(in the rows, 128 means zero)
Turns in one plane each, and the order they were made in; the first pair answered:
z985 (before |-> after):
[137 128 127 114 123 132 113 114 147 113 125  85 141 138 152 119] |-> [125 126 133 129 115 127 119  99 149 110 131  88 141 135 150 110]
[177 112 117 103  79 127  84 106 112 124  98  84 131  88 192 153] |-> [130 110 145 152  56 106 113  65 117 112 123  92 120  75 172 119]
[140 145 178 130 104 107 111 143 112 115 145 133 117 110 167 115] |-> [109 162 151 156  92 104 154 128 102 103 144 120 114 138 141 144]
z606 (before |-> after):
[ 91 124 179 124 146 115 184 108 108 119 185 144 131 158 109 119] |-> [ 92 120 172  98 162 126 178 115 115 130 186 141 140 160 109 124]
[ 98 104  89 159 145 143 132 115 143 144 143 146 137 123 104 125] |-> [ 93 120 110 183 115 128 147 106 129 130 146 135 126 118 115 130]
[120 135 114 145 138 131  77 115 163 189 108 121 171 155 151 156] |-> [121 130 106 177 129 123  75 110 162 180 106 141 165 150 143 136]
z268 (before |-> after):
[129 139 161 165 125 117 181 142 126 102 141 141 121 136 100 114] |-> [130 131 130 134 113 136 166 123 116 120 115  77 134 136 129 182]
[161 133 148 158 101  96  88 139 138 108 141 136 141  90 186 108] |-> [157 115 102 156 100 109  74 122 143 121 120 114 149  91 182 135]
[136 154 139 147 126 122 148 133 130 123 126 134 102 127  98 101] |-> [139 153 132 120 116 132 142 121 122 133 112  87 106 129 125 148]
z988 (before |-> after):
[ 99 122 129 158 112 124 126  86 118 136 126 107 112  93 130 133] |-> [103 113 124 138 124 132 114  85 126 150 123 100 119  92 133 138]
[127 138 168 104 103  96 118 116 131 134 153 140 135 112 158 115] |-> [127 136 167  98 110 101 116 114 133 141 154 137 138 114 157 119]
[105 158 183  76 141 140 190 130 121 121 179  74 141 160 131 158] |-> [131 131 157  39 173 160 146 146 139 147 166  81 157 153 134 157]
[108 115 141 111 109 141 111 155 151 137 107 133 139  98 131 139] |-> [116 119 140 123 107 138 109 162 149 131 104 144 136  98 129 131]
Pairs:
(two turns a pair)
[ 84 124 146 135 159 114 127 114 143 136 148 125 146 103 106 109] |-> [ 83 115 121 131 156 120 119 105 145 141 138 113 151 101 104 123]
z268 z268
[109 144 178  80 115 137 126 134 134 148 137  95 136 100 160 154] |-> [103 125 163  73 130 147 116 124 147 159 135  98 145  97 150 146]
z985 z988
[112 136 166 146 112 109 158 140 131 109 151 154 123 122 125 100] |-> [116 154 154 104 125 126 172 153 119 117 144 119 127 145 135 151]
z606 z985
[175 133  74 138 105 167 109 131  78  87 123  88 113  98 124 131] |-> [144 127 100 170  88 150 126 100  82  79 143  96 106  81 117 100]
z985 z985
[120 104 136 102 160 146 112 171 110 104 105 113 131 130 166 143] |-> [ 94  78 131 126 139 141 106 124 119 111 109  98 135 107 166 138]
z985 z268
[175 111 160 115 121 109  67 145 119 150 133 144 124  96 157 112] |-> [175 114 168 126 109 102  71 141 114 143 134 140 116  94 160 116]
z606 z606
[ 93 131 148 174  97  97 156  98 120 102 109 115 116 115 132 110] |-> [ 96 131 140 104 117 123 149 103 121 127 102  73 133 125 152 162]
z268 z606
[103 115 135 156  91 163 108 141 119 101 124 169  90 137  98 126] |-> [123 131 147 116  89 169 105 160 101 105 118 138  94 146 128 166]
z606 z985
[134 104 107 112 145 147 108 136 141 155 121 144 126 130 123 113] |-> [141 119 148 121 136 131 116 147 132 143 136 155 114 127 132  93]
z268 z606
[ 95 116 144  78 158 140 143 140 130 151 139 121 151 133 128 124] |-> [ 86 109 153 118 147 127 144 130 138 140 146 149 145 121 111  87]
z988 z985
[ 82 111 144  75 164 120 154  90 144 122 135 111  97 146 127 144] |-> [ 92  93 115  88 185 126 135 104 158 125 128 144 102 148 106 113]
z985 z268
[108 117 152 175  70  82 121  86 127 106 118 121  87 119 151 122] |-> [172 112 129 110  98 106  65 140 124 127  90 115 103 125 183 153]
z985 z985
[133 161 155 127 127 123 151 155 111 118 141 135 126 139 126 135] |-> [110 129  90 127 136 144 138 124 127 138 119 120 140 141 105 152]
z988 z268
[148 125 110 123 128 138 115 159 117 129 102 130 135 143 133 159] |-> [148 124 109 154 114 128 117 153 116 118 102 143 128 137 131 144]
z606 z606
[189 119  99 164 135 108 128 156 104 119 105 147 128 129 135 105] |-> [128 137 134 163 111  98 187 113  94 114 130  98 121 137 136 139]
z988 z988
[127  96 120 113 128 155 118 108 166 158 124 107 133 100 128 129] |-> [125 113 168 139 117 132 136 120 159 139 146 139 119  95 124  91]
z268 z606
[ 90  78 162 139 128 158 117 121 156 165 137  99 159  71  87 118] |-> [107  82 164 181 104 140 109 129 146 146 130 121 148  62  92  98]
z988 z606
[108 123 109 141  91 156 111  90 127 130 115  88 108 117 165 162] |-> [ 76 123 134 177 105 139 143  88 142 118 148 140  99 120 125 100]
z268 z988
[144 139 134  89 152 142 127 167 108 149 117 107 135 133 150 163] |-> [115  93 112 119 134 138  99 105 130 164 109  99 142  94 146 141]
z985 z268
[118 159 150 120 149 123 164 147 115 129 154 144 125 146 108 117] |-> [137 135  90  96 154 146 126 140 117 150 119 115 140 143 120 158]
z268 z988
[148 136 156 108 114 133  67 149 117 156 123 104 121 120 176 165] |-> [105 106  96 192 121 126  84 117 143 144 123 164 122 121  98 101]
z268 z985
[173 147  86 117 165 135 127 162 134 130 110 147 130 118 140 101] |-> [177 154 109 120 156 127 129 168 129 123 116 148 125 113 147  94]
z268 z606
[141 153 153 127  97 108 109 133 127  85 103 154 134 138 159 114] |-> [139 138 108 118  96 126  95 115 130  98  81 126 147 142 161 147]
z268 z606
[117 121 128 187  88 109 135  83 123 124 129 115 117 100 138 110] |-> [107  98 115 131 113 130 117  69 141 155 129  89 136  97 144 132]
z988 z988
[176  74  82 109 130 143 103 109 131 157  80  73 145 137 137 111] |-> [168  78 107 181 102 113 116 101 127 128  94 119 124 120 120  54]
z988 z985
[106 141 137 138 139 127 162 117 118 118 143 134 127 142 115 127] |-> [143 141 121 112 152 141 131 154 114 123 124 138 133 147 128 139]
z985 z988
[114 142 108 108 150 142 154 135 132 134 133 125 136 143 111 144] |-> [137 122 123 127 148 131 116 141 145 135 133 159 134 113 119  95]
z985 z606
[137 170 103  75 116 119  96 142 104 147 116  69 117 133 139 161] |-> [151 155  76 129 141 112  83 167 125 132 119 155 114 131  88  79]
z988 z268
[ 91 116 154 105 139 148 154 106 147 141 176 139 127 135 101 110] |-> [102 130 127  94 151 159 165 129 141 140 166 135 128 161  92 134]
z985 z268
[111 125 148 126 115 148 157 100 142 152 137 103 115 134 117 161] |-> [109 106 126 138 134 154 147 102 160 157 137 131 120 131  95 132]
z268 z988
[119 160 149 110 140 125 154 139 111 122 143 104 117 140 137 135] |-> [119 135 155 101 160 129 132 137 133 137 151 129 126 124 129  97]
z606 z985
[147 141 107 150  89 107 126 138  97 113 101  68 143 105 158 187] |-> [ 98 136 107 207  98  94 168 117 116  98 131 120 136 109  96 125]
z268 z988
[145 113 110 116 160 140 111 142 147 138 119 145 128 118 115 106] |-> [135 132  97 165 128 127 138 136 127 114 110 142 114 132 103 121]
z606 z985
[ 92 156  57 119 146 163 172 109 127 133 104 113 142 169  80 178] |-> [155 186 130  74 179 155 152 191 122 126 129 166 134 169 101 132]
z268 z985
[133  88  84 143 160 128 114 115 158 124 119 172 129 120  75  66] |-> [111 144 154 184  89  91 173  98 114  83 137 133 100 122 107 102]
z988 z606
[150 149 159 145  96 118 159 171 114 101 176 103  90 134 129 135] |-> [162 116 119  86 159 152 129 191 145 137 168 118 115 143 110 127]
z606 z606
[161 156 103 191 110 113 148 156 100 101 113 154 113 150 114 141] |-> [199 146 114 148 120 127 102 171 102 119 104 138 123 137 151 152]
z985 z268
[136  80  96 111 149 137  84 108 149 156 119 127 143 101 150 132] |-> [100 100  63 140 136 135 136  90 134 137 117 112 140 133 117 161]
z985 z985
[157 122 113 127 135 125 136 156 134 113 143 147 103 118 105  99] |-> [122 132 135 127 120 123 172 130 127 111 157 118 100 122 106 117]
z988 z988
[ 65 142  84 180  99 123 191  84 116 115 121 104 123 155  89 153] |-> [ 71 171 160  96 131 129 210 120 112 127 154  89 123 167 115 169]
z268 z606
[138 152 173 189  59  97 130 123 105  91 137 126  90 102 179 114] |-> [157 114  75 162  71 129  82 109 115 121  87  94 114 104 182 164]
z268 z985
[ 92  86 124 125 142 139 120  91 149 152 131 112 133  97 129 116] |-> [ 94 107  83 137 137 145 142 106 130 139 113 100 131 126 115 153]
z606 z985
[ 84 129 124 162 133 119 162 121 112 117 138 120 111 173  97 137] |-> [141 118 137  85 163 140 103 163 115 145 126 110 125 164 139 153]
z606 z985
[145  97 147 131 143  96 137 141  99 109 132 144 112 124 144 130] |-> [145  88 114 132 138 103 126 132  99 114 115 130 115 124 143 152]
z268 z988
[137 159 150 137 131 111 157 129 106 121 122 118 125 162 107 131] |-> [134 151 135 149 136 112 154 125 113 120 120 132 126 164  94 119]
z268 z268
[154 161 111 134 112 121 124 180  95 113 111 123 125 146  99 106] |-> [136 164 156 145  93 106 136 158  96 109 133 116 118 130 110  91]
z985 z988
[110 137 164 103 132 137 157 137 144 128 156 122 127 135 122 127] |-> [121 136 160  89 139 140 142 147 144 132 152 123 130 136 128 132]
z985 z985
[150 110 135 132 130 123  85 136 142 130 125 143 131 105 144 107] |-> [135 127 155 156 101 106 110 122 127 113 133 129 121 103 149 117]
z606 z988
[134 184 169 123 109 104 177 188  71  90 138 133 100 141 130 156] |-> [124 163 128 164 124 105 172 186  91  85 131 186 102 141  83 106]
z268 z268
[128 179 139 127 137 124 164 177 110 111 144 148 130 149 110 132] |-> [132 170 125 117 155 132 153 184 121 122 142 155 136 149 103 123]
z606 z606
[104 138 109 131 145 133 116 141 129 134 127 104 122 142 148 172] |-> [119 127  89 148 153 133  97 150 137 133 118 133 123 138 139 147]
z988 z606
[115 157 118 125 174 128 182 144 127 114 145 121 119 144  97 150] |-> [118 139  96 131 188 136 162 142 141 122 139 139 127 136  85 129]
z988 z606
[156 106 173 106 155 131 123 107 130 118 125 104 141 141 127 115] |-> [156 100 161 140 148 123 119 103 134 111 121 129 138 134 113  89]
z606 z606
[101  93 120 167 129 131 125  85 176 131 149 166 125 106 114  74] |-> [ 97 136  64 178 115 140 172 102 140 109 122 131 119 155 101 152]
z985 z606
[146 123 106 117 159 142 156 137 151 191 147 119 149 133  74 143] |-> [152 134 140 136 155 126 161 151 148 178 161 149 141 126  71 109]
z268 z606
[130 132 159  91 134 126 129 127 114 124 133 118 150 118 142 137] |-> [111 130 166 124 125 116 140 110 119 117 142 133 143 111 125 116]
z988 z985
[138 100 126 157 140 120 117 113 162 148 135 185 110 111 112  68] |-> [135  81  72 142 134 138  97  89 162 165 104 140 124 110 123 122]
z268 z268
[113 113 141 112 163 141 127 127 146 137 124  89 138 129 134 161] |-> [108  93 138 139 167 135 115 115 161 136 130 117 138 114 117 122]
z985 z268
[ 95 129  96  81 160 162 152 140 146 160 125 143 134 136 112 131] |-> [114 145 134  80 162 152 153 165 142 150 139 168 128 133 118 105]
z268 z988
[134 117 147 124 145 151 119 151 119 151 110 152 139 119 106  87] |-> [ 97 127 144 143 132 146 159 129 116 144 119 134 136 129  90  99]
z985 z988
[161 179 192 123  95  93 147 154 120  90 144 123 113 137 174 121] |-> [149 154 145 172 116  94 139 151 144  87 143 183 117 139 119  64]
z268 z268
[116 125  92 117 131 153 158  75 129 121 112 104 127 125 120 152] |-> [157 102  90 119 140 152 105  92 145 125 103 140 130 101 129 110]
z985 z606
[109 132 172 117 131 129 135 120 140 130 151 130 126 111 129 117] |-> [108 111 127 104 140 146 120 109 148 146 129 110 138 114 124 140]
z606 z268
[145 129  78 151  87 114  98 136 115 107 117 132 122 146 155 182] |-> [124 132  87 147  83 113 114 122 113 107 124 112 121 148 155 194]
z988 z988
[146 144 132 150  84 110 137 122 111 114 122 126 124 132 137 147] |-> [137 130 123  92 118 136 131 120 127 144 124 103 141 139 137 168]
z988 z606
[142 132 117 157 132 130 110 145 126 140 125 166 124 128 113  97] |-> [128 154 139 136 101 125 134 125 102 139 124 103 120 131 148 160]
z988 z268
[ 89 118 130 121 139 159 159 128 139 113 165 141 104 146  85 121] |-> [ 85 126 139 126 125 154 165 124 133 107 166 132 101 146  91 125]
z606 z606
[150 126  77 169 145 146 138 130 115 110 100 150 114 162 105 135] |-> [190 131 159 115 143 138 104 156 111 119 119 146 110 134 166 121]
z985 z268
[124  92  95 124 187 147  63  90 153 122 135 178 114 140 122  55] |-> [141 155 193  83 126 126  94 100  96 103 146  95  93 143 210 140]
z988 z268
